(in the rows, 128 means zero)
One hidden turn or mirror swaps the rows below in pairs. Which row is each named row swapped with?
The rows were stretched afterwards, more along some directions than others.
gur: [115 108 111 123 144 135 130 122 113 137 112 134 117  86 165 144 125 110
 126 160  99]
Gotag: [117 135  91 130 127 127 137 108 109 122 129 135 112  80 146 179 116 116
 116 142 122]
Razeg: [112 106 131 139 141 126 125 105 123 142 131 123 134 109 144 126 122 115
 146 139 108]
vad: [108 160 119 129 127 138 142  89 113 123 107 113 130 102 148 156 118 110
 118 136 135]
bota: [132 124 125 119 148 137 127 100 121 142 134 109 101  82 147 152 117 125
 105 130 119]
Tilu: [129 126 120 139 145 135 121 129 116 119 139 112 117  88 161 137 122 107
 114 138 114]
dun: [111  90 131 125 168 131 160 100 139 130 131  98  97  98 153 148 132 105
  99 140  95]
vabib: [130 106 121 117 130 134 155  88 124 106 162 112  90 124 152 159 110 117
 109 136 100]
kora: [110 109 110 117 110 142 149  97 122 132 138 117 118 109 151 142 122 123
 112 142 138]
zabad: [126  96  80 119 134 124 132 104 114 134 136 111 109  78 146 147 141 113
  94 153  95]
kazi: [144 141 111 127 125 116 122 113 110 131 158 124 101 120 154 135 123 132
 120 136 114]
Zak: [147 130 108 141 121 123 120 100 119 148 151 123 116 116 137 151 132 128
 117 153 128]
voded: [120 141 112 136 117 121 135 103 101 116 113 113 146 114 148 133 109 106
 130 141 132]
savap: [109 129 111 138 149 123 167  87 122  97 132  81 121 111 142 154 125  91
 100 145 113]
kasik: [109 130 106 132 136 134 118 125 106 160 110 106 135  86 148 138 129 120
  98 149 105]
ros: [124 116 127 123 158 117 155  79 125 100 136  92 108 122 149 138 124 111
 113 116 111]
refel: [134 111 123 129 143 130 162  81 134  97 156 106  91 117 154 153 125 116
 106 132 130]
Luz: [109 151 106 134 112 128 123  98  98 136 115 114 138 106 147 136 122 117
 132 140 138]
Fipe: [122 106 119 131 137 136 141  95 128 119 153 116 107 118 113 167 120 123
 103 154  99]
muv: [132 123 129 134 151 111 145 108 121 128 159 114 111 103 149 142 115 116
 110 136  84]
satur: [127 130  87 137 123 135 125 102 116 135 143 102 133 114 144 148 126 107
 122 157 128]
sele: [118 122 110 122 136 131 116 110 101 130 117 120 119  95 158 134 131 116
 127 154 113]
kur: [129 127  89 111 126 120 149  99 109 110 110 106 118 105 156 154 120 110
 103 133 112]
binek: [103 124 103 116 150 124 160 108 122 122 115 110 108  85 145 162 121 111
  98 122 112]
Figi: [103 111 135 137 143 135 160  92 125  95 131 111 131 122 136 145 122 107
 119 142 137]
Ramu: [112 115 106 131 127 141 154 111 116 132 127 103 118 103 175 148 126 113
  93 160 139]
pup: [125 152 111 140 155 116 132 116 130 121 114 114 135 113 131 152 125 111
 128 126 123]
fiku: [120  83 112 122 145 128 141 109 128 153 152 102  95 107 160 132 133 119
 104 159  78]
nafi: [110  99 103 126 146 140 144 104 119 102 140 123 120  87 134 168 113 103
 110 145 103]
sus: [100 110 111 132 133 143 135 122 134 137 116 120 117  98 148 140 128 111
 116 145 133]
Lipo: [131 104 112 130 132 122 133  98 117 150 124 104 132  90 136 145 142 120
 101 153 118]
Ketab: [104  99 115 132 128 134 160  95 131 126 126 110 124 109 155 150 133 113
 107 149 134]
Buf: [128 128 117 126 141 111 154  94 118 100 128 102 115 112 152 136 132 117
 102 129 122]
tum: [114 144  97 137 133 126 149 100 107  98 145 102 103 100 148 166 105 101
 110 129 131]
bel: [114 115 121 133 140 129 141 115 109 133 144  95 120 135 151 134 114 118
 106 144  86]
mogir: [108 134 105 112 135 135 144  93 116 138 108  98  96 114 148 147 127 118
 108 135 128]
Zot: [117 121 109 139 133 123 121 124 107 152 112 114 144  93 131 138 125 111
 108 156 104]
rov: [135 136  85 126 158 119 148 109 118 121 117  97 102  99 177 156 121  99
  98 133 112]
Totub: [134 127 130 128 137 119 140 104 124 135 118  98 108 105 141 123 129 121
 108 145 121]
taza: [121 118  96 123 159 119 137 124 118 149 121  99  98  95 175 128 140 110
 101 145 102]
bogiz: [126 108 110 123 135 125 127 121 118 136 125 116 126 130 147 123 130 117
 125 158  92]
Lok: [122  97  87 119 159 133 155  98 133 116 138 110  80  85 147 173 134 106
  94 140  95]
labe: [130 128 136 141 136 127 139 107  96 129 155 105 117 118 152 144 120 122
 104 165 105]
lolam: [143  79 104 120 152 121 149 105 126 144 143 100 109 111 177 134 128 116
  91 158  98]
Bomo: [117 108 124 128 165 132 165  83 134  88 126 100 109  97 157 156 109  93
 118 132 125]
gep: [114 114 134 139 125 136 137  96 120 106 155 126 130  99 118 149 120 120
 109 155 113]
sali: [152 124 116 125 139  99 145  93 118 115 153 127 106 132 142 156 115 133
 116 130 103]
bibi: [118 100 104 121 131 131 155 104 127 135 116 106 127 108 175 137 132 112
  91 143 130]
Kanel: [124  88 111 120 145 132 130  96 128 140 146 106 107 107 132 141 138 123
 101 142  85]
sibi: [113 111 115 122 131 125 152 114 128 138 134 112 111 131 162 124 125 115
 111 150  93]
vis: [127 123 128 132 149 128 120 115  96 135 138  98 118 102 153 135 132 122
  98 158 102]
zeli: [ 89 115 101 126 155 130 166  97 119  90 109  99 117  85 150 152 122  87
 100 146 106]
Pamak: [111 133 108 131 136 147 128 104 113 156 119 105 128  79 141 161 131 112
  93 160 108]
fug: [120 112 112 130 134 135 132 106 137 116 135 129 127  95 124 156 123 111
 121 147 100]
Lir: [132 130  93 128 125 111 146  91 109 118 145 121 118 101 141 172 119 118
  98 129 114]
tate: [119 113  92 125 133 129 155 100 116 105 145 115 109  91 153 180 110 110
  96 137 104]
Berep: [133 130  84 114 135 117 135 105 111 129 118 106  92  79 139 153 119 108
 107 142  91]
nuve: [129 126 135 125 149 111 154 102 125 112 152 111  96 130 156 138 112 125
 117 125  90]
Tebi: [141 124 128 140 158 106 130 107 110 120 147 104 127 108 140 135 121 112
 124 143  98]
pasa: [ 99 136  90 139 128 130 131 112 106 130 117 102 112 109 144 141 144  98
 123 152 121]

Swapped with Berep: Totub
Swapped with vad: Pamak
Swapped with pup: satur
Swapped with Tilu: pasa
Swapped with kora: binek

